In the data rows, 128 means zero.
Every row has a hidden score. How much higher is the second row's score than the first row's in each pair? 20 means about the same, 40 much higher and 0 much lower. The score is a weighted sum of the row's numbers plus the product of two more (or one squared), each taken from its middle value.
tensor([131, 124,  91, 107,  64, 160, 133, 191, 136, 131])
tensor([115, 125, 167, 162, 155,  57, 113, 136, 121, 134]) >> 31
tensor([109, 137, 179, 153, 169,  83,  89, 139, 103, 133])
tensor([107, 151,  87, 108,  74, 162, 110, 140, 140, 165]) >> 8
tensor([ 95, 168, 116, 110, 141, 142,  92, 106, 117, 171])
tensor([120, 154,  94, 104,  87, 157, 102, 174, 112, 159]) >> 23
tensor([159, 112,  86, 116,  87, 155, 181, 127, 151, 104])
tensor([137,  90, 133, 130, 148, 118, 171, 102, 162,  97]) >> 18
tensor([152, 120,  64,  98, 103, 163, 182, 125, 135, 132])
tensor([121, 123, 154, 179, 156,  71, 114, 115, 135, 112]) >> 5
tensor([136,  93, 164, 154, 153,  91, 121, 170, 129,  93])
tensor([113, 173, 119, 117, 140, 150,  88, 101, 105, 161]) >> 25
tensor([175,  92, 140, 133, 124, 120, 173, 109, 144,  90])
tensor([ 92, 146, 156, 163, 139, 107,  78, 137, 100, 155]) >> 11
tensor([142, 105, 107, 132, 160, 117, 134, 195, 128,  83])
tensor([ 99, 146, 160, 153, 163,  83,  88, 133, 104, 150]) >> 25
tensor([ 90, 152, 155, 159, 168,  93,  87, 105, 118, 144])
tensor([180,  85, 120, 118, 141, 134, 162,  96, 152, 108]) >> 23
tensor([155, 100, 107, 120, 102, 143, 194, 114, 149, 101])
tensor([113, 170, 147, 136, 129, 113,  80, 115, 101, 164]) >> 17
tensor([178, 104, 103, 115,  98, 138, 183, 135, 143,  95])
tensor([176, 100, 123, 125, 130, 110, 163, 149, 147,  80]) >> 18
tensor([169, 109, 141, 162, 166,  90, 130,  98, 137,  95])
tensor([151,  80, 114, 125, 111, 140, 157, 177, 144,  97]) >> 20
tensor([149, 113,  92,  96,  83, 159, 152, 189, 124, 129])
tensor([ 85, 159, 120, 115, 141, 181,  83, 126, 110, 147]) >> 21
tensor([ 91, 163, 133, 150, 139, 124,  97,  96, 103, 166])
tensor([ 81, 126, 146, 150, 206,  99,  97, 131, 119, 131]) >> 26
tensor([136,  86, 144, 137, 152, 111, 166, 126, 153,  87])
tensor([127, 131,  77,  90,  95, 187, 140, 135, 134, 149]) >> 15
tensor([ 98, 143, 155, 135, 187, 110,  95, 102, 102, 158])
tensor([168,  92, 123, 145, 147, 114, 174, 101, 142,  93]) >> 27
tensor([167,  99, 120, 130, 134, 106, 148, 112, 171,  96])
tensor([ 92, 145, 165, 148, 182,  87,  86, 113, 122, 138]) >> 23
tensor([116, 158,  86, 123,  70, 169, 108, 150, 119, 155])
tensor([ 95, 165, 106, 115, 102, 155,  90, 145, 114, 168]) >> 27
tensor([ 95, 150, 120, 120, 138, 129,  86, 198, 101, 143])
tensor([107, 166, 118, 123, 111, 144,  99,  78, 134, 168]) >> 12
tensor([154,  72, 148, 127, 165, 114, 150, 152, 133,  98])
tensor([140, 106, 154, 157, 141,  72, 127, 178, 124, 101]) >> 5
tensor([172,  84, 152, 129, 160,  92, 164, 113, 135, 108])
tensor([116, 152, 125, 168, 109, 163,  85,  79, 127, 134]) >> 3
tensor([ 83, 152, 147, 146, 154, 117,  89, 150,  90, 152])
tensor([142,  89, 171, 141, 153, 117, 148, 109, 147,  86]) >> 17
tensor([156,  88, 145, 131, 127, 121, 176,  98, 154,  98])
tensor([138, 142,  59, 102, 107, 187, 137, 116, 134, 140]) >> 27
tensor([ 95, 168, 100, 112,  95, 152, 111, 153, 108, 164])
tensor([162,  85, 147, 136, 158, 122, 167, 103, 135,  92]) >> 28
tensor([109, 131,  86, 140, 101, 174, 108, 105, 121, 175])
tensor([ 85, 168, 149, 130, 129, 137,  96, 108, 101, 164]) >> 15
tensor([108, 134, 158, 141, 207, 106, 101,  92, 132, 110])
tensor([105, 143,  93, 105, 100, 162, 107, 197, 114, 144]) >> 14
tensor([195, 117, 123, 127, 140, 133, 161,  68, 127, 106])
tensor([155,  94, 168, 148, 162,  89, 146, 106, 138,  97]) >> 16
tensor([160, 115, 102, 118, 102, 138, 164, 102, 170, 100])
tensor([158, 129,  82, 100,  82, 182, 148, 112, 146, 127]) >> 22
tensor([120,  97, 126, 132, 138, 132, 199,  88, 144, 111])
tensor([123, 135, 164, 123, 113, 134,  98,  70, 129, 175]) >> 9
tensor([143, 106, 151, 145, 148, 100, 157,  84, 157,  96])
tensor([171,  91,  96, 116, 103, 154, 153, 159, 148,  98]) >> 16
tensor([155, 106, 155, 159, 155,  86, 137, 109, 144,  89])
tensor([136, 159, 102, 103,  90, 178, 104, 109, 120, 159]) >> 18
tensor([ 96, 154, 107, 123, 114, 133,  90, 185, 103, 161])
tensor([105, 176, 105, 120, 106, 154, 101, 115, 110, 164]) >> 23
tensor([150, 116, 112, 129, 153, 129, 177,  87, 149,  86])
tensor([120, 105, 156, 159, 195,  87, 136, 103, 121, 116]) >> 22
tensor([ 80, 160, 137, 140, 149, 121,  76, 140, 104, 161])
tensor([127, 159,  95, 110,  91, 171, 113, 102, 120, 166]) >> 18
tensor([169, 102,  90, 119,  91, 166, 167, 111, 150, 112])
tensor([ 89, 156, 149, 131, 152, 122,  74, 149,  98, 158]) >> 21
tensor([104, 140, 169, 158, 162,  67, 104, 128, 112, 140])
tensor([120, 126,  93,  99,  84, 156, 127, 204, 131, 133]) >> 12
tensor([131, 120, 196, 145, 173, 100, 113,  77, 121, 124])
tensor([112, 164,  99, 113,  82, 151, 138,  94, 128, 168]) >> 19
tensor([ 85, 156, 151, 141, 162, 110,  88, 118, 101, 161])
tensor([149,  90, 145, 166, 153, 104, 145, 107, 144,  93]) >> 17
tensor([134, 100, 169, 145, 164,  75, 153, 114, 142, 103])
tensor([138,  87, 133, 140, 137, 115, 147,  99, 173, 108]) >> 12
tensor([138,  88, 145, 150, 164,  98, 152, 137, 142,  87])
tensor([147,  93, 137, 138, 154, 109, 175, 136, 137,  81]) >> 24
tensor([147,  83, 132, 131, 154, 111, 164, 151, 145,  87])
tensor([153, 106,  94, 102,  99, 177, 167, 120, 151, 110]) >> 15
tensor([ 91, 152, 130, 151, 165, 114,  85, 106, 108, 165])
tensor([ 86, 155, 126, 123, 139, 126,  85, 183,  99, 151]) >> 18
tensor([142,  82, 126, 131, 150, 108, 159, 160, 150,  90])
tensor([168,  93, 116, 121, 137, 131, 171, 117, 154,  88]) >> 21
tensor([107,  93, 132, 135, 119, 118, 129, 212, 137, 108])
tensor([138, 118,  77,  99,  93, 191, 152, 147, 135, 123]) >> 30
tensor([173, 130, 138, 114, 128, 114, 113,  63, 163, 135])
tensor([ 91, 174, 115, 150, 124, 147,  89, 107, 107, 153]) >> 28
tensor([159,  84, 150, 129, 128, 123, 162, 131, 150,  86])
tensor([ 91, 167, 143, 126, 130, 129,  89, 113, 104, 171]) >> 13
tensor([ 89, 154, 113, 120, 111, 134,  92, 197, 110, 149])
tensor([124, 119,  86,  99,  77, 171, 150, 169, 149, 123]) >> 21
tensor([ 85, 173, 130, 127, 120, 147,  93, 110, 110, 164])
tensor([155, 116, 138, 111,  96, 138, 173,  91, 162, 101]) >> 17
tensor([ 91, 147, 202, 137, 149, 106,  96, 102, 111, 144])
tensor([120, 118, 114, 116, 128, 175, 116,  82, 122, 176]) >> 27
tensor([161,  98, 125, 122, 139, 112, 152, 128, 167,  85])
tensor([ 85, 170, 110, 127, 131, 138,  93, 124, 108, 170]) >> 20
tensor([ 75, 170, 124, 127, 122, 131,  90, 139, 111, 167])
tensor([154,  96, 144, 128, 127, 104, 128, 201, 129,  95]) >> 20
tensor([ 94, 167, 131, 141, 127, 135,  84, 105, 108, 167])
tensor([ 79, 153, 149, 138, 164, 119,  92, 135,  93, 156]) >> 25
tensor([169,  93, 114, 124, 114, 116, 151, 186, 139,  92])
tensor([138,  90, 159, 143, 172,  77, 155, 105, 139, 120]) >> 30
tensor([143,  92, 177, 145, 153, 108, 149, 115, 139,  85])
tensor([167, 103,  89, 103,  91, 166, 171, 129, 147, 116]) >> 18
tensor([158, 115,  95,  88, 102, 174, 155, 123, 155, 113])
tensor([ 97, 162, 129, 131, 131, 123,  82, 134, 102, 173]) >> 23
tensor([141,  93, 175, 163, 147,  81, 135, 128, 135, 103])
tensor([203,  95, 126, 128, 126, 122, 153, 114, 142,  93]) >> 19
tensor([ 83, 160, 120, 129, 120, 139,  96, 170,  95, 158])
tensor([ 80, 156, 150, 138, 169, 121, 109, 102,  96, 157]) >> 17
tensor([160, 143, 118, 153, 140, 132, 137,  50, 135, 108])
tensor([168, 124,  90, 111,  92, 132, 164, 158, 153,  90]) >> 11
tensor([142, 125,  81,  96,  79, 177, 118, 151, 148, 143])
tensor([ 76, 160, 123, 139, 121, 139,  98, 141,  97, 168]) >> 27
tensor([116, 146, 178, 150, 179,  87, 109,  89, 117, 120])
tensor([128, 161,  68,  99,  96, 144, 161, 141, 111, 156]) >> 23
tensor([ 68, 176, 119, 130, 131, 131, 111, 137, 102, 156])
tensor([ 83, 155, 151, 142, 150, 113,  81, 119, 108, 165]) >> 17
tensor([168, 107,  95, 103,  99, 158, 170, 124, 154, 104])
tensor([124, 122, 159, 169, 152,  59, 130, 140, 123, 113]) >> 19
tensor([119, 176,  92, 142,  80, 158, 108, 107, 118, 149])
tensor([148, 123, 136, 123, 158, 110, 181,  73, 143,  98]) >> 26
tensor([124, 153,  89, 102,  95, 187, 117, 108, 128, 153])
tensor([ 95, 155, 163, 148, 157,  88,  89, 125, 105, 153]) >> 24
tensor([101, 151, 110,  97,  90, 158, 108, 177, 113, 160])
tensor([122, 166, 120, 135, 101, 142,  93,  90, 113, 171]) >> 19
tensor([ 94, 152, 124, 130, 115, 128,  83, 180, 101, 161])
tensor([144,  92, 161, 112,  96, 156, 142, 159, 149,  89]) >> 24
tensor([148, 158, 101, 129,  90, 169, 149,  92, 140,  94])
tensor([ 91, 155, 148, 144, 159, 102, 111,  86, 109, 164]) >> 18
tensor([ 83, 164, 165, 137, 146, 124, 101, 122,  90, 149])
tensor([ 92, 134, 163, 126, 170, 101,  73, 174, 113, 143]) >> 20
tensor([118, 124, 106, 112, 101, 128, 121, 223, 121, 129])
tensor([ 87, 144, 172, 142, 154,  93,  84, 148, 105, 153]) >> 26
tensor([162, 147,  99, 105,  68, 176, 123, 110, 125, 150])
tensor([ 86, 168, 113, 120, 107, 160, 100, 125, 110, 167]) >> 20
tensor([108, 113, 106, 115, 103, 134, 128, 221, 127, 126])
tensor([ 84, 170, 139, 153, 155,  99,  82, 137, 111, 138]) >> 22
tensor([158, 115, 134, 146, 196, 114, 127, 110, 126,  81])
tensor([135, 130,  77, 137,  60, 158, 174, 112, 129, 144]) >> 2
tensor([ 95,  74, 152, 136, 178, 118, 119, 169, 125, 133])
tensor([140, 130,  91,  90,  96, 191, 149, 119, 144, 121]) >> 13
tensor([157,  97, 114, 126, 113, 124, 198, 113, 147, 101])
tensor([124, 116, 179, 174, 138,  98, 127,  76, 131, 120]) >> 15
tensor([112, 159,  93,  92, 102, 176, 112, 130, 123, 160])
tensor([156,  93,  91, 122,  80, 147, 165, 153, 156, 115]) >> 18
tensor([128, 110, 177, 142, 187,  86, 139,  96, 131, 106])
tensor([114, 181, 144, 124, 150,  87, 132,  90, 139, 111]) >> 18
tensor([176,  99, 124, 123,  94, 145, 176,  98, 148, 105])
tensor([149, 139,  77, 109,  71, 164, 167, 105, 136, 142]) >> 18
tensor([ 91, 149, 181, 147, 161,  91,  92, 113, 110, 148])
tensor([177,  87, 139, 124, 118, 128, 166, 130, 146,  88]) >> 24
tensor([106, 138, 113, 112,  84, 138, 127, 215, 122, 121])
tensor([102, 159, 102, 118, 109, 160,  90, 139, 107, 172]) >> 21
tensor([199, 114, 134, 121, 132, 117, 154, 103, 143,  85])
tensor([ 87, 136, 158, 139, 193,  87,  85, 132, 124, 141]) >> 15
tensor([ 98, 163,  96, 116,  89, 145, 103, 172, 112, 161])
tensor([135,  97, 155, 130, 142, 111, 155, 127, 162,  81]) >> 24
tensor([155, 106,  93, 114,  98, 150, 178, 112, 161, 107])
tensor([129, 128, 163, 133, 175,  52, 145, 122, 127, 121]) >> 27
tensor([107, 129, 129, 143, 202,  97, 112,  92, 114, 156])
tensor([137, 100,  95, 107,  95, 160, 139, 201, 130, 121]) >> 9
tensor([114, 113, 187, 150, 177,  84, 136,  93, 117, 128])
tensor([146, 100, 158, 150, 153,  66, 133, 152, 139, 101]) >> 22
tensor([123, 161,  98, 103,  83, 177, 125, 119, 115, 158])
tensor([106, 134, 178, 164, 164,  76,  99, 122, 113, 131]) >> 25
tensor([142, 116,  82, 104,  81, 189, 126, 137, 140, 147])
tensor([ 99, 145, 175, 134, 179, 111,  88,  92, 112, 149]) >> 14
tensor([ 82, 159, 171, 136, 147, 113,  92, 126,  98, 156])
tensor([162, 105,  91, 102,  93, 172, 172, 120, 146, 118]) >> 23
tensor([151, 104, 134, 128, 136, 119, 188, 108, 145,  84])
tensor([ 58, 164, 132, 132, 126, 138,  99, 136, 110, 163]) >> 12
tensor([152, 109,  81,  92, 101, 181, 147, 158, 140, 120])
tensor([ 97, 156, 123, 127, 181, 107,  79, 157, 103, 149]) >> 24
tensor([159,  95, 147, 146, 145, 105, 156, 103, 152,  88])
tensor([123, 135, 132, 148,  61, 167, 129,  82, 151, 127]) >> 8
tensor([217, 114, 102, 110,  94, 123, 154, 139, 130, 112])
tensor([ 93, 174, 128, 136, 129, 134, 101,  99, 102, 163]) >> 23
tensor([122, 131, 100, 109,  89, 147, 115, 214, 119, 133])
tensor([ 98, 153, 144, 133, 165, 102,  82, 129, 103, 167]) >> 28
tensor([154, 105,  86, 114,  84, 149, 168, 162, 152, 104])
tensor([ 92, 177, 119, 128, 116, 144, 106,  92, 116, 163]) >> 20
tensor([109, 138, 107, 115,  96, 140, 101, 213, 116, 139])
tensor([164, 108,  97,  97, 106, 182, 158, 119, 145, 110]) >> 30
tensor([187,  85, 132, 110, 117, 124, 168, 116, 149, 110])
tensor([115, 113, 170, 171, 162,  74, 115, 141, 123, 109]) >> 16
tensor([111, 156, 147, 143, 159, 112,  93,  78, 110, 161])
tensor([138,  95, 154, 154, 177, 101, 125, 137, 138,  84]) >> 22
tensor([ 93, 145, 111, 117, 111, 120, 104, 213, 115, 142])
tensor([ 90, 159, 126, 132, 114, 123,  85, 179, 102, 157]) >> 19
tensor([ 87, 164, 156, 130, 126, 140,  69, 129, 109, 158])
tensor([ 82, 160, 114, 116, 108, 177, 104, 128, 110, 160]) >> 21
tensor([156,  93, 133, 168, 136,  92, 155, 109, 145, 101])
tensor([163,  92, 144, 150, 157, 105, 146, 131, 138,  81]) >> 29
tensor([ 85, 164, 118, 136, 126, 134,  85, 143, 102, 168])
tensor([179, 126, 119, 112, 111, 126, 185, 141, 123,  82]) >> 32
tensor([131, 148,  81,  98,  79, 182, 142, 125, 125, 149])
tensor([ 90, 169, 100, 133, 102, 128, 118, 144, 102, 170]) >> 21
tensor([166, 118, 150, 142, 161,  72, 138, 107, 146,  95])
tensor([165,  96, 134, 145, 148,  92, 146, 163, 133,  84]) >> 12
tensor([149,  98, 107, 113,  94, 142, 174, 119, 168, 110])
tensor([113, 130, 133, 112, 144, 124, 103, 203,  91, 143]) >> 30
tensor([131,  92, 112, 125,  98, 129, 183, 165, 151,  99])
tensor([ 92, 132, 162, 135, 180,  71, 110, 161, 111, 137]) >> 23
tensor([153, 168, 150, 130, 152, 122,  86,  75, 109, 137])
tensor([ 97, 141, 119, 110, 105, 131, 110, 210, 108, 146]) >> 19
tensor([111, 166, 101, 112, 108, 152,  84, 122, 122, 172])
tensor([125, 109, 179, 145, 187,  73, 128, 120, 122, 115]) >> 28
tensor([107, 148,  85, 108,  76, 166, 171, 128, 118, 153])
tensor([155, 127,  72,  94,  89, 177, 151, 156, 133, 121]) >> 23
tensor([164,  78, 105, 116, 104, 146, 181, 118, 137, 138])
tensor([ 77, 167, 141, 137, 151, 120, 110, 114,  95, 158]) >> 18
tensor([ 91, 158, 144, 141, 175, 135,  81,  88, 113, 145])
tensor([137, 103,  96, 119, 106, 132, 133, 215, 133, 111]) >> 3
tensor([118, 119, 127, 119, 134, 105, 114, 223, 117, 119])
tensor([110, 118, 149, 117, 130, 106,  85, 130, 183, 134]) >> 6
tensor([ 92, 173, 101, 123, 102, 151,  98, 132, 113, 166])
tensor([141, 100, 137, 128, 164, 104,  71, 190, 131, 128]) >> 14
tensor([180, 102,  98, 143, 110, 130, 173,  89, 148, 109])
tensor([ 81, 158, 140, 146, 155, 106,  89, 152,  97, 151]) >> 24
tensor([104, 128, 176, 175, 161,  97,  97, 112, 106, 131])
tensor([ 96, 145, 174, 138, 167, 106, 114,  73, 115, 152]) >> 5
tensor([146, 116, 138, 121, 170,  93, 172,  67, 140, 126])
tensor([ 80, 162, 142, 135, 134, 131,  99, 134,  91, 163]) >> 32
tensor([136,  94, 139, 125, 151,  97, 148, 129, 171,  96])
tensor([ 85, 168, 150, 137, 140, 124,  90, 115,  99, 161]) >> 22
tensor([108, 158, 123, 136,  97, 167,  91,  87, 123, 162])
tensor([ 81, 137, 176, 138, 143, 109,  84, 171, 101, 146]) >> 26
tensor([ 88, 151, 156, 139, 164,  78,  93, 155, 109, 147])
tensor([148,  84, 193, 131, 161,  97, 145, 102, 128, 123]) >> 12
tensor([147,  91, 141, 126, 140, 118, 159, 104, 167,  95])
tensor([102, 157,  95, 119,  81, 170, 126, 115, 118, 168]) >> 20
